Some points, one per row:
[ 0.5  1.2  0.1 -0.3  0.8 -1.6 -1.6 -0.9  0.9 -1.   2.5 -0.3  1.3  0.5
 -1.7  1.   1.5  1.5 -1.3  0.5]
[ 1.1  1.2 -0.7 -0.8 -0.5  0.5  1.8  1.1  0.4 -0.8  3.8 -0.4  0.4  0.4
 -0.9  1.5  2.2 -0.7 -0.4 -0.2]
[ 0.5  0.8  0.5 -0.3 -0.4 -1.1  0.4  0.2 -0.3 -0.6  0.3  0.8 -0.3 -1.4
 -0.3 -0.6 -0.9  0.2 -0.8 -0.5]
[-1.  -0.3 -1.   0.6  0.5 -0.3  0.5  0.9 -0.6  1.3 -0.2 -0.3  1.7 -0.1
  0.2  0.5 -1.9  1.  -0.8 -0.6]
[-0.1  0.7 -0.4 -0.4  0.1  0.6  0.  -0.2 -0.9  1.4 -2.1 -0.5 -0.4  0.2
  0.3  0.8 -2.3  2.2  1.   1. ]
[-1.  -0.4  0.2  0.7  0.5 -0.6  0.7  1.   0.2 -1.1  1.4  0.4  2.   0.1
  0.1  1.9  0.5  1.   0.6 -0.2]
[-1.  -0.3  0.6  0.8  0.8 -0.4 -1.6  0.4 -0.1  0.3  0.9  0.1  0.5  0.6
 -0.3  1.3 -0.8  0.7  0.3  1.4]
[ 0.5  0.4 -0.4  0.7  0.9  1.2  0.4  1.1  2.2  0.   0.3 -0.2  0.8 -0.1
  0.   1.8  1.2 -0.1  0.6 -0.6]
[-1.3 -0.1  1.5  0.6  0.1  0.2 -0.2  1.3  0.7 -1.  -0.1  1.4  0.3 -0.9
 -0.1  1.6 -0.6 -0.2  1.8 -0.3]
[ 1.   1.8 -3.1  2.  -3.2  0.9 -0.1  0.1  1.6  1.4  0.6  2.1 -4.7 -3.4
  0.8 -6.8 -0.1 -2.3 -1.9  2. ]
[-0.2  1.3 -1.  -0.1 -0.5  1.1  0.3  0.6  1.9  1.6  0.4  0.3 -4.  -2.9
  0.3 -5.6 -0.3 -3.  -0.8  2.6]
[-1.1  2.  -1.7  0.8 -1.1  0.9 -0.5 -1.6 -0.1  0.  -0.3  0.4 -3.6 -3.
  0.9 -5.   1.9 -2.7  0.5  1. ]
[-0.4 -1.  -0.7 -0.8  0.5 -0.4 -1.   1.7 -1.  -0.6 -0.5 -0.5  1.5  1.8
  0.3 -0.6 -1.3  1.1 -0.5  0.5]
[ 1.4  1.1  0.9  1.1  0.4 -0.6 -0.8 -2.3 -0.6  0.8 -1.   1.2 -1.4  0.
  0.7  1.3  0.   1.4  0.9 -1.5]
[ 0.4  0.9  0.8 -1.  -0.3 -0.4  0.1 -0.9 -0.2  0.1 -0.4 -0.1 -0.8  0.1
  1.8 -0.8 -0.8  0.4 -0.3 -0.5]
[-0.2 -1.6 -0.6  0.1 -1.4  0.1  0.  -1.5  0.5 -0.4 -0.9 -0.6 -1.3  0.5
 -0.2 -0.3 -1.9  0.1 -0.6  1.2]
[ 1.3  0.6  0.6  0.7  0.  -0.3 -0.1 -1.5 -0.2  0.  -1.8  0.3  0.2  0.4
  0.4  0.   0.4 -1.5  0.5  1.2]
[-0.5 -0.3  0.4  0.2 -1.  -0.2  0.7 -1.  -0.4 -0.8 -0.6 -1.1 -0.3  0.1
 -0.6  0.4  0.5  1.   0.5  0.5]
[-0.3 -0.3  0.5  1.9 -0.8 -0.3 -0.4 -1.1 -1.9  1.1  0.   0.3  0.4  1.3
 -0.8  1.7 -1.2  0.8  1.5  1.8]
Then 10 other points, each followed by its number:
[-0.5 -0.5  1.2 -0.7  0.6 -0.2 -0.5 -2.4  2.2 -1.6 -0.3 -1.  -0.3  0.5
 -0.2  1.   0.9 -0.5  1.9 -0.5] 0
[-0.1  1.2  1.1  0.   0.   0.9 -0.4  0.2  0.5 -1.1 -0.7 -0.3 -0.4 -0.5
 -0.7  2.4 -0.7 -0.6  1.5 -0.5] 1
[-0.7  0.1 -0.4 -0.9 -1.  -0.3  1.   0.  -0.4 -0.8  1.9  0.5  0.6  1.5
  0.7  0.8  0.3 -0.6  1.7 -0.2] 2
[ 1.7 -0.2  0.7  1.2  1.3  0.1 -0.3 -0.7 -0.6 -0.1  2.  -0.5  0.3  1.8
 -1.1  1.9  0.  -0.5  1.  -1. ] 3
[ 0.   0.4  0.6 -0.2  0.7 -0.9 -0.7 -0.7 -0.1  1.5  1.3  1.   0.4  1.6
  0.   0.5 -0.1  0.1 -0.1 -1. ] 4
[ 0.  -0.8  0.   0.1  1.3  0.   0.4 -0.5  0.1 -0.5  0.6  1.2  0.   1.2
  0.4 -0.7 -0.7  0.7 -0.7 -0.7] 5
[ 0.4  0.6  0.6  0.7  0.   0.7  0.2 -1.3 -1.9 -0.1 -0.1 -0.7 -0.2  0.8
  0.1  0.5  0.   0.9  0.3 -1.3] 6
[-0.6  0.8 -0.8  0.4  0.1 -0.8  0.6 -1.1  2.6 -0.6  0.1  1.2 -0.4 -0.2
 -1.3 -1.2 -1.1  0.3 -0.2  0. ] 7
[ 0.6 -0.1  0.   0.1  0.4 -0.7 -0.6 -0.6 -0.3 -1.2 -0.6 -0.2 -0.6  0.4
  1.  -1.8 -1.   0.  -1.3 -0.5] 8
[ 0.5  1.3 -0.7  0.2  2.1 -0.1 -1.  -0.2 -0.8  0.1  0.4  0.4  0.4  1.
  0.1 -0.9 -1.1  1.1 -1.  -0.9] 9
Which three of these numbered points are nearest to each point below, looking only along the 7 directions in which the first points spread most? Their numbers follow each, nearest first.
[-0.4  0.4 -0.2  1.   1.9 -1.5 -0.3 -0.3 -0.9 -0.9  0.3 -0.1 -0.5  1.4
 -0.3  0.4  1.5  0.9  0.5 -0.8] > 4 5 6
[-0.3  1.7 -1.5 -0.5 -0.2  1.9 -0.7 -0.7  0.6  0.9  1.2  0.9 -1.4 -2.5
  0.1 -0.4 -0.1 -0.6  0.6 -1.2] > 7 5 8
[ 0.6  1.3 -1.8  0.4  2.6 -0.8  0.2 -0.5 -0.1  0.4 -0.5  0.2 -3.2  0.5
  1.1 -2.  -1.4  1.6 -0.1  0.8] > 8 7 9
[ 0.   1.6  1.  -0.1  1.2  1.   0.5 -0.3 -0.2  0.2 -0.3  0.6  0.4  0.8
  0.  -0.4 -0.3  1.1 -1.2  0.5] > 5 4 9
[ 0.1  0.1  1.6 -0.5  2.3  1.9 -0.4  0.1 -0.1 -0.9 -1.1  0.1  1.3  0.
  0.4  1.9  0.2  0.1  1.2  0.2] > 1 0 2
[ 0.2  0.4  0.3  0.7 -0.1 -1.5  0.1  0.1  0.6  1.7  1.9 -0.8  0.6  0.8
  0.   1.3 -0.8 -0.5  0.1 -0.4] > 4 5 3
[-0.7  0.1  0.4 -2.   0.3 -0.2  0.2 -0.1  0.6  1.2  0.4 -0.9 -0.3  0.5
 -2.1  1.6  0.3 -1.   0.5 -0.8] > 2 1 5
[-0.9  0.7  1.3  1.  -0.3  1.7  0.4 -0.7 -0.4  1.   1.5  0.6  0.1  0.9
  0.2  0.5 -0.4 -0.2  2.7  0.1] > 1 2 3
[-0.3 -0.3 -0.3  0.1  1.7 -0.3 -1.6 -0.2  0.6  0.2 -0.6  1.4  0.7  0.2
  1.7 -1.  -0.9  0.4 -1.6 -0.9] > 9 5 8
[ 0.2 -1.4 -0.9 -0.1 -1.6 -1.5  1.  -1.6 -0.5 -1.1 -0.7 -1.5 -0.3  0.6
  0.8 -1.6  2.3 -1.3 -0.5  0.2] > 8 0 2
[-0.5 -1.4  0.8  0.3  1.5  1.2  0.  -0.6 -1.4 -0.9  0.8  2.4  2.6 -0.6
  0.3  0.8 -1.2  0.6  1.1 -2.7] > 1 4 5
[ 0.3  0.2  0.7  1.   1.  -0.9  0.   1.5 -1.3 -0.2  1.2 -0.5  1.4  0.2
 -0.3  1.1 -0.8  0.1  1.1 -2.2] > 4 5 1
[ 1.2  1.9 -1.4  0.7 -1.4  0.5  1.2  0.6 -0.3  0.1  0.1  0.4 -1.6 -2.
 -0.9 -2.1  1.  -0.6 -0.4  0. ] > 7 8 5
[ 1.2 -0.1  0.3  0.   1.4 -0.2  0.3  0.7 -1.   0.7  0.9  0.3 -0.3  1.1
 -0.4  0.8  0.2  0.2  0.2 -0.1] > 4 5 2
[-1.3  0.  -0.7  1.4 -2.2  1.   0.3  1.8 -0.4  0.9  0.5  0.4 -1.7 -0.5
  0.2 -2.6  0.2 -0.6 -1.5  0.1] > 7 8 5
[ 1.9  0.1  0.7  1.3  0.2 -1.8  1.   0.   0.1 -0.3  2.7 -0.9 -1.   0.6
 -1.6  1.7  1.8 -0.5  0.1 -0.6] > 3 2 4
[ 0.5 -0.2  1.1  0.4  0.8 -0.5 -0.1  1.   0.8  1.7  0.6  0.   2.2  0.1
 -1.7  2.2  0.3 -0.7  0.4  0.5] > 3 2 4
[-1.2  0.7  0.1  1.  -1.9  0.8 -0.2  0.7 -1.3  0.3  0.   1.7 -2.5 -1.8
  1.  -1.9  0.4  0.3 -0.1  2.4] > 7 8 5
